In the rows, 128 means zero.
The rows below come in pairs that one turn or mirror swaps. Which row does each named row swap with?
boza: [131 148 147 140 127 128 138 129 125 158  80 103 128 119 113 150 136]
Tolud: [134 115 135 116 106 110 124 141 100 130 104  76 107 122 102 156 121]
fos: [134 125 138 122 134  93 110 116 115 131 100  72 124 115 109 137 145]
Gab: [140 140 127 132 114 118 145 150 133 144 102  97 117  88 114 128 127]
Zeve: [135 128 144 129 143 117 131 134  99 127  78 102 145 157  92 120 135]
ris: [126  94 137 125 129 105 131 154 108 107 100  91 150 153  96 127 141]
Por: [135 118 127 131 107 122 133 156 140 111  77  92 136 100  81 128 138]
taso: [116 143 153 128 108 110 118 130 129 118 123  96 146 148 112 145 129]
ledo: [115 116 129 131  98 116 114 133 117 104  86  80 151 130  83 132 133]
Bosi: [117 103 156 137 143  94 132 136 116 111  83  92 156 112 114 130 149]
Zef: [120 132 146 132 142 124 133 158 107 139  84  86 140 153  87 134 147]
Depe: [130 139 144 139 126 101 126 136  98 134 104 143 146 115 100 129 148]
kivi: [131 113 141 149  95 136 116 158 124 131 122 114 133 120 109 147 124]
buf: [132 134 129 123 126  98 128 114 127 118  97 120 132 116 109 115 159]
Tet: [128 142 139 127  84 130 134 137  95 127  95 108 149 117 110 119 124]
Meki: [131 119 139 137 135 117 120 168  99 129  94 102 100 117 108 135 152]
Keko: [131 128 146 134 140 112 147 126 124 129  65  97 149 114  81 133 128]
Nuvo: [113 121 141 130 121  89 109 143  93 147 105  90 135 119 130 128 121]
bal: [115 121 141 125 148 113 128 152 113 125  63  88 143 131  90 150 132]
lir: [129 119 135 147 112 114 136 185 111 134  95 113 162 117 109 154 124]
mavib: [140 124 113 120 109 117 146 141 102 113 122 119 136 129 106 152 149]
Dop: [133 115 136 135 102 101 129 118 113 133  98  74 162 113 104 118 119]
ralar: [124 123 119 134  96 109 130 155 116 131 116  95 140  82 114 127 124]
Sediv: [128 106 133 136 140 114 128 165 121 124 108 138 135 108 114 124 135]
Fem: [131 123 131 147 139 100 131 136 112 131 109 138 115 120 111 147 140]
Sol: [126 100 140 158 124 114  99 143 115 134 107  96 118 123 112 149 142]
kas: [115 146 153 134 138 118 152 134 126 138  86 104 140 144  83 133 132]
veved: [119 115 110 125 129 102 118 163 100 112 119 103 128 120 118 118 128]
fesar: [133 149 132 145 131 106 127 164 125 131 102 139 154 124 109 138 130]
suz: [136 126 150 117 135 125 124 166 119 132  93  74 158 114 100 147 111]
rodi: [140 131 124 124  96 107 137 146 121 131 125 100 120 128 109 162 123]
bov: [130 133 136 139 127 105 121 170 115 128 110 132 158 113 101 119 153]
riro: [125 128 152 140 142 103 121 163 139 119  84  85 146  98  96 121 143]
Ros: [127 120 140 134 127 121 157 171 114 122  91 115 118 113 118 155 142]
dupop: [126 116 135 136 105  97 126 142 137 125 114  88 146  90 109 120 113]
momi: [128 144 140 143  98 102 127 127 109 133  84 105 173 125 100 144 146]
sapon: [136 128 141 137 105 124 150 134 126 132 117 116 131 154 107 130 143]
Deda: [135 136 142  93 112 105 143 163 134 124 101  91 132 115 100 128 120]
soso: [129 113 143 114 119 114 122 134 118 126 113  59 126 128  98 149 131]
Soteb: [121 123 140 148 125 121 143 127 121 139 100  80 178 122 107 141 127]

lir swaps with ris
suz swaps with veved
ledo swaps with kivi
Sol swaps with Por

The rows below come in pairs that one turn or mirror swaps. Which row does each named row swap with?
Tul: [110 120 122 140 125 149 139 127 137 148 128 121 126 160 140 117 124 114
 173 126 131 138]
befav: [116 124 152 136 126 123 126 131 144 132 114 115 134 144 105 127 130 110
 147 129 149  98]
rulan: [141 120 120 147 129 119 122 124 136 146 132 108 160 151 155 125 129 142
 131 145 125 150]
Palim: [143 119 121 177 127 141 112 110 118 124 125 103 138 147 141 113 143 118
 152 141 130 130]
dem: [144 130 132 132 103 134 129 134 156 128 126 110  97 155 123 126 148 125
 132 124 129 128]
Rerik: [128 102 139 139 128 141 140  92 145 109 122 119 131 153 104 120 137 146
 134 126 137 120]
nozig: [141 120 108 141 120 132 127 132 102 138 126 115 123 158 130 147 131 121
 132 129 172 140]
vevot: [143 102 127 138 118 105 123 118 137 109 128 139 137 132 135 141  91 124
 123 141 134 135]
kirub: [125 135 127 132 105 140 143 118 116 123 135 156 127 132  99 144 115 139
 138 127 117 115]
loduf: [137 135 125 135  99 135 118  94 122 153 140 134 133 142 123 143 113 149
 154 125 118 119]
gib: [131 122 112 135 115 129 123 123 143 122 127 140 165 115 117 142 123 138
 162 131  99 134]
Gofe: [143 100 129 131 123 154 112 103 145 133 117 143 120 133 123 151 129 136
 153 111 130 105]
lan: [132  96 131 116 134 116 151 141 118 130 126 140 164 149 123 141 128 118
 134 115 118 122]
pevus: [142 117 130 130 121 131 129 126 135 123 124 120 117 144 126 122 117 119
 135 125  75 112]
gono: [149 123 130 143 123 135 128 123 111 107 123 119 163 127 121 117 137 126
 119 127  96 108]
soz: [132 115 114 137 132 111 118  92 121 116 120 131 111 135 134 157 130 155
 160 129 122 138]
rokoz: [144 116 137 134 125 127 124 128  87 118 122 128 123 160 133 141 123 124
 139 122 101 153]
Fek: [133 134 117 148 105 135 138 128 114 143 147 141 152 144 127 138 133 136
 163 129 101 118]
dufim: [137 121  95 144 129 136 125 142 145 127 128 137 125 171 139 132 154 131
 123 126 127 111]
Zon: [127 144 112 145 106 158 124 120 124 134 126 136 146 144 122 121 149 130
 174 126 116 121]
Febe: [147 116 169 149 113 118 124 122 119 118 119 141 121 155 110 132 136 133
 145 124 115 134]
dezo: [107 126 121 155 128 118 153 132 118 118 116 116 127 146 102 107 132 127
 137 142 129 142]
gefek: [118 118 115 122 144 128 129 147 120 111  96 104 143 157 128 116 133 140
 153 122 144 127]
budap: [139 117 119 121 112 149 114 132 128 108 119 145 124 129 128 142 161 127
 166 108 119 116]
sogo: [135 123 130 135 127 133 129 125 141 102 117 119 142 169 126 125 127 147
 146 127 101  97]
midap: [140 117  99 130 113 113 125 127 113 136 121 117 147 158 119 126 132 140
 126 124 162 100]
kubez: [131 116 121 129 124 129 124 138 135 148 119 124 140 108 144 123 126 132
 121 120 162 115]
doga: [137 116 131 135 132 125 126 129 102 148 128 125 104 137 145 130 138 115
 134 130 157 111]
Viso: [144 108 131 120 121 138  95 119 128 149 124 148 146 146 132 127 118 109
 131 122 126 147]
pafu: [127 127 109 129 127 127 140 103 142 114 123 129 111 134 122  89 134 116
 136 139 133 128]
Deg: [126 122 140 134 135 125 121 123 122 141 124 144 146 134 129 139 134 154
 164 130  99 153]
Vako: [139 118 113 136 125 122 128 131  99 122 116 120 183 136 133 149 134 122
 147 127 144 120]
Retu: [143 122 106 137 121 127 113 157 130 121 113 101 141 148 142 135 148 125
 164 122 144 120]
meka: [144 121 117 154 123 135 122 112  96 130 126 139 101 136 136 132 141 122
 173 122 116 132]
gil: [125 118  81 143 118 136 124 132 130 126 123 145 158 122 130 128 130 140
 128 124 146 135]
tapom: [135 117  90 136 121 135 141 131 110 124 125 101 164 162 127 137 129 121
 148 127 143 121]
Zivib: [137  99 109 158 139 104 126 130 135 139 121 102 130 147 136 120 126 112
 129 146 125 135]
kuz: [123 122 118 149 122 129 124 135 115 143 118 112 112 116 125 104 138 151
 138 128 154 139]
Pabo: [147  97 131 126 125 134 116 109 103 109 111 132 122 126 108 147 121 153
 143 110 116 125]
vura: [122 133 121 140 133 126 136 110 139 131 132 116 145 132 147 164 101 132
 132 135 114 120]
Nen: [123 125 134 137 118 127 127 122 102 114 126 100 108 126 130 130 141 127
 162 130 158 117]
vuta: [131 124 103 125 132 118 154 123 100 117 112 114 142 111 108 122 135 120
 127 124 134 127]
namum: [162 111 146 123 134 102 129 107 109 122 128 124 121 134 147 146 134 115
 137 130 123 126]
misav: [144 115 122 137 114 118 126 128 140 129 120 125 141 130 109 128 128 114
 102 123  95 132]
Fubag: [155 114 128 100 121 123 134 133 119 125 124 136 137 118 121 147 122 110
 138 110 126 151]
Padog: [127 120 122 145 123 124 136 135 140 119 123 134 107 134 118 121 131 112
 178 126 156 131]
mulim: [132 122 131 134 120 130 128 124 122 116 108 109 137 146 121  99 110 122
 122 130 148 158]
sezu: [135 115 126 171 119 120 107 126 135 124 116 106 112 155 136 128 113 105
 145 133 127 121]
lezib: [125 139 101 114 127 110 131 134 119 117 115 120 118 128 135 117 146 155
 125 119 134 126]
vem: [128 117 154 143 133 138 131 131 155 117 121 112 124 163 129 141 131 143
 160 128 132 116]
Tovop: [128 108 120 117 130 145 140  91 123 132 124 147 122 123 104 131 120 122
 128 130 123 117]
Siz: [136 109 128 120 133 131 122 140 143 128 129 140 158 143 143 119 117 143
 115 129 128 153]
Lako: [143 119 152 134 120 128 118 129 108 133 138 128 132 139 163 114 123 143
 120 123 138 136]
govub: [136 133 128 143 114 144 126 127 122 125 120 113 127 136 134 172 141 139
 165 110 126 106]
fisil: [119 117 110 135 125 122 128 124 126 124 121 118 153  97 141 139 132 121
 152 132 155 142]
lidi: [138 104 113 117 115 132 120 107 104 118 134 154 135 116 112 125 144 136
 131 126 124 147]

gefek swaps with Deg
Tul swaps with lan
sezu swaps with misav
vura swaps with dufim
Febe swaps with mulim
befav swaps with Viso
loduf swaps with midap

